Each row is where one point has got to under a steady rotation. How many ticks took it there?
The counts run from 0 to 1222.
[  3   8  -4   9   1   4  -3 -18  -2 -13   3   9  -5   3  14   8  25   1
   1 -21   4 -16   6   0   0 -12   7   7  -6  11   7  11 -15 -27  -4  23
  -6 -10  -7  16   0 -17  -5   2   0] -> 563
[  2  -3  -7   1  12 -11  -2  -7  -8   3   0  13  -9   3   9  18  -1   6
  15 -20   3   5   5  -5  10 -18 -16   2   1  -1   8   7  -9  -3   5  27
 -25   1  -5  30   0   2  -2  15  13] -> 357
[  6  15   5  -3 -11  -7   3  -3  15 -21  -5  14   0   6 -12   7   0   1
  -6 -22   6  -4  13 -20  -6  -5   9  17  17   5  -1  -3   4 -13   9  23
  -7 -18   1  18  -7  16   7  16   6] -> 285
[  6   3  -4  -9  18 -17  12   4 -10 -15   0  -3   3  11   8   3   8  19
  13  -5  15   8   0 -15   4 -28 -13  17  -1  -2  11  -3   4  -8   1  22
 -12   1  -6  14 -23  -3   4   8   5] -> 1111
[ 11  25  -2  -5  -4 -19  -1  -3   6 -18   1  -6   2   7  10   0  11  12
  -6 -14  10  -9   2 -19  -4 -15   8  21  17   9   3 -10  -4 -17  -8  19
  -3 -14   3   7 -13 -10   7  11  11] -> 906
[  5  13  -6  -7  10  -3   8  -2  -2 -21   4   4  -9  16   2  15   4   5
  -1 -14  11 -10  -9 -10  12 -15  -8   8   3   0  -8   3 -18  -5   5  29
 -19  -9 -10  18 -20   3  -7  -3   5] -> 1137
[  5  -6 -13   2   1   8   1 -19   0  -1   8  -1   6   5  -1   6 -15   0
  24 -26  -9  -3 -11 -10   9  -5  -1  26  10 -11 -13   1 -11   5   4   6
 -16  -6 -27   8 -19   4   8  -8   5] -> 577
[  7   3  10 -11   8  -9  -1   8   3 -25  -7   7  -1   0   9   2  -9  11
   3 -17  19   1  -2 -15 -27   1   4  18   7  -3   8  -2   6 -20  -1   4
 -19 -17   3  20  -9  -8   7  19   9] -> 150
[ 14 -13  -5  -2  12   9   4  -1  -7 -18   5  18   4   2 -11   7  -3   8
  12   3  26 -10 -12  -7   1   5 -25  18 -20  -1   1   9 -11  -3  -3  15
 -11 -11  -4  12  -5 -18   1   7   0] -> 378
[ 15  -2  -4  -6  -7   7   5 -12   4  -2   7  17   5  -9 -21  10  -7  -1
  12 -29   4 -14  -4 -21 -15   0   5  26   4  -3 -14  -5   0  -5   6   7
   7  -8 -10  14 -14   6   8   3   3] -> 1020
[ -6  11 -13  11  14 -23 -12  -4  -4  -5  -4   9  -2  10  15   3   2   0
   7  -7   6 -10  21  -9   1 -13  -8  22   4   5  16  -1   7 -20 -22  17
  -7 -10   1  16  -1 -15  -7   9   5] -> 251
[  9   8   5   8  -4  -9   8 -20   7 -44   5  11   1   2 -16   5  25  -1
  -1  -5   9  -2   7 -11   9  -5   2  22  -6 -11  -1   6   0  -7   5  18
   6  -8  -1   7 -10   9  -3   2  -2] -> 962
[ 21 -15  -2  11 -13   5  -3 -23  -4  -5   8  -4   0   2   0  -1   2   6
  16 -10   0  -6  -2 -15 -10  -1   6   4 -11 -11   0  18  -7  -4  -2  10
 -21 -19 -26  27   6  -3   9  12   9] -> 778
[ -5  13 -10  10  17 -19  -9  -4 -10  -2  -6  21   0   2  12  10  -6  -4
   9  -9   6  -4  19 -11   1 -11   0  21   3  11  12  -4   6 -19 -15  15
  -4  -6   1  22  -4 -15  -4  13   7] -> 250
[ 14   2   2  -2  -2  -2   9 -10   3 -22   2  -3  -2   7  -3  14  20   7
   5 -16   6 -10   4 -12  13 -26   0   8   2  -8   0   1 -16 -10   7  36
 -13  -9 -16   2 -11  -3   1   0   5] -> 1218
[ 17   8 -10  -3  -2   5 -13 -21   2  -8  14  -4  11  -7   1  -5  -5   9
  13 -15  -5  -1  -5 -11  -1  -6  19  36  10  -2 -12   6 -15 -13   0  -1
   2  -8 -11   9 -21  -6  12  -3   6] -> 266
[ -5   0  -5  -7   3   0 -18 -18  -2   9   3   3   6 -11   4   2 -11   6
  12 -30   3 -17   5 -12 -20  -7   2  36  11  -8  -1  -6   6 -17   8  -2
 -11   4  -6   8 -17  -5   7   1   6] -> 710
[  3  12   5   4  11 -27   0  -8  -5 -37   4   2   8   3   4  -1  10  12
   2  -8  20  -2   1 -11   2 -13  -7  16   3  -6   7   6   1   6   7  14
  -6   1  16  23 -16  -3  -2  13   5] -> 828
[ 24   3 -19  -9  22   6  10  -9 -16  -3  12   4  -5   5   7   5  -9   7
   6 -10   0   6 -17 -12  -7   1  -5  18 -12   8   5  -5 -10 -11   0  11
 -16  -2 -10  15 -24  -3  10   4  -1] -> 975
[  9 -12   7   7  -5  -9   1 -12   6 -30   4   9   7 -21 -21   5  17   9
  14  -9  22   9   3 -16  -5 -11   1  14  -2 -18  -3  10  -2   0   7  13
   4  -5  -7  16  -5  -2   2  15   1] -> 883
[ 20  -3  -7  15  -4   1   7 -14 -10  -5   2  -2   2   3  -6  10  -6  14
   6   0   2  -6   1 -35   8   3   0  21  -5  -6   4 -27  -3   1   0  19
 -19  -7  -3  10  -2   6   9   5   9] -> 337
[  1  -2  -3  -2  -2  -2  -9 -17  -1  -4   1   5   2   1 -12  -2 -24   3
   4 -17  -2 -18   2 -28 -13   5 -11  28   0 -11  -6  -2  11   5  11   4
 -21 -15  -8  12 -11   5   7   4   7] -> 993
[ 19  11 -17   8  -9   1   9 -17   7  -1   3  15  -1  17 -12   9  -2   9
  -3 -17  -2  -5   8 -17  15   6 -16  24   4   7   5  -4  -3   0   8  25
  -7  -6   2  19  -1  13   8   8   2] -> 419
[ -1  -9  -8   3   2  18 -17 -14   3 -12  13  17  -2   4 -10   5  -4   6
  10  -7   5  -3   3   3  15  -3 -23  22 -15  -3  -7  24 -12 -12   2  20
  -8 -13  -8  16  -7 -13  -8  -6   8] -> 998
[ 24  -8 -12   7  -5  13  18 -19   3 -12   9  -8  -1   9   9  -4  -5   7
  23 -22  -7   7 -11 -10   3   5  -3  18   0  -4  -3   4   1  -3  -9   7
 -17 -18 -20   7  -7  -7  18  10   1] -> 158
[ 12  18  -4   6  -7 -11   2  -7  12 -18   1  11  -8   9 -15  10   4   4
 -12 -12   9  -7   2 -23   7  -3   7  19   8  -3  -4 -11 -10 -15  -5  20
  -2 -16  -4  22  -8  16   2   1   6] -> 622
[  0   3 -19  17   5  -7  -2 -14   0   7  -6  20 -11  17   5  11   9   1
  10 -14  18 -18  -1 -10  13  -3 -16  11   0   9   7   0 -10  -6  -8  20
 -14  -1 -14  27   8   1  -5   5   6] -> 278
[ 13  -5  -5  -5  18   2  -1  -8 -12 -16  14  18  -1   4 -14   6   4  10
   1   3  21  -8  -3 -10   5  -4 -27  14 -25  -3   0  15 -13  -3   2  19
  -5  -5   3  22 -12  -7  -5   3  -1] -> 40
[ 17   4  -1   7   0   9   0 -20   6 -25  17   7   3   5   8   1 -12  -2
  13 -23 -16  11   3  -4  10   6  17  21   8  -7 -14   9 -13 -14  -9   3
   1 -20  -5  19 -18   0   2   0   6] -> 523
[  7 -17  -6   2 -10   3 -10 -20   6  -2   5  -5   0  -7  -4  -3 -13   6
  23 -30   0  -3 -10 -15 -11   1 -13  20   6 -19 -10   3   7   1   3   0
 -18 -11 -21  13  -6  -3  12   8   7] -> 575
[  9   9 -11  -7  16 -11  -2 -10  -9   0  -2  23   1 -10  12  16 -18  -7
   6 -21  -1  -1  15 -12 -10   0 -11  23   3   9   8 -10   9  -5   6  13
 -20   6  12  11 -14 -15   3  16  -1] -> 870
[ -6 -21  -1  14  -2  -4   5 -21  -4 -14   7   1  12  -3  -2  -2   8  11
  29 -24  14  -3  -5 -11   2 -11 -23  20   4 -18   0   3  10   8   6   7
  -1   1  -7  14  -3  -4   0   9   3] -> 235
[ 14  -3   0  -2   7  -5   4   2   1 -18  -7  -2  -1   9  -1   7 -13   4
   7  -2  20 -17  -2 -26  -8   5 -10  22  -1 -14   0 -16  -1  -1  -8  11
 -28 -19  -7  11  -8  -4   4   6   8] -> 514
[ 25   2  -6  10  -1  10  20 -18  -2 -25   4   7  -6  12   8   9 -10   3
   3 -16 -12   6   2 -15  12  13  -2  14  -7  -6   2 -10  -3   0   6  19
 -24 -14   0  10  -6   5   8   6   0] -> 79
[ -1  -1  -7  -6  15   4  -4 -11  -6   0   1   3  13  17   5   1 -10   1
  23 -18   3 -25   3  -8   2  -4 -11  41   5  -6  -1  -8   0  -8  -7   4
  -8  -3 -14  -2 -19 -10   2 -12   0] -> 374
[ 10  13  -4   2   0 -28   4 -14   9 -18  -3   7   4   9  -6   5  -1  -2
   5 -19  14 -15   7 -20  -3   2  -9  32  16 -13  -1 -15  12   1  -4   6
  -9   2   5  14  -8   8   7  12   1] -> 312
[ 17   8 -11  -3  22  -7   6  -6 -20  -9  -2   9  13 -18  11   6 -14  -7
  22  -2   8   4   0 -15  -7  -6   4  25   0   8   4  -4  -4   6   4   8
 -20   2  -7   1 -24 -14  10  11  -5] -> 949
[  3  -4 -13   6   4  -8  -1 -12   1   6  -4  10 -11   7   6  17   7   3
  18 -23   9   5   9  -5   8 -16 -19  -1   0  -1   7  14  -7  -8  -2  30
 -21  -5 -12  32   8  -3  -3  17  12] -> 358
[  1   8  -8   6   1  11  -2 -16  -3 -12  12  33  -7 -19 -15   3 -12   1
  -5 -21  -4  -2   1 -18 -12   3   1  17  -6  16  -3  -7   2 -14   7  11
   6 -14   9  20 -11   3   0   9   4] -> 762
[ -8   0  -9   8   7  14 -16 -12   2  -3   0  26 -10  -4  -5  18 -14  -2
   1 -16   1 -11   4 -11   1   2   0  23  -9   1  -3  -6 -15 -25   0  16
  -9 -14  -5  19  -5   0  -8  -6  11] -> 142
[ 12 -14  -4   8 -14  12 -18 -20   6 -11  20   0   0 -15  -9  -2   1  18
  11 -19  -2   3  -3 -12  -8  -2   6  21  -3 -10  -9  14 -10 -15  -3   4
   7 -14  -7  18  -7 -14   7   5   6] -> 264
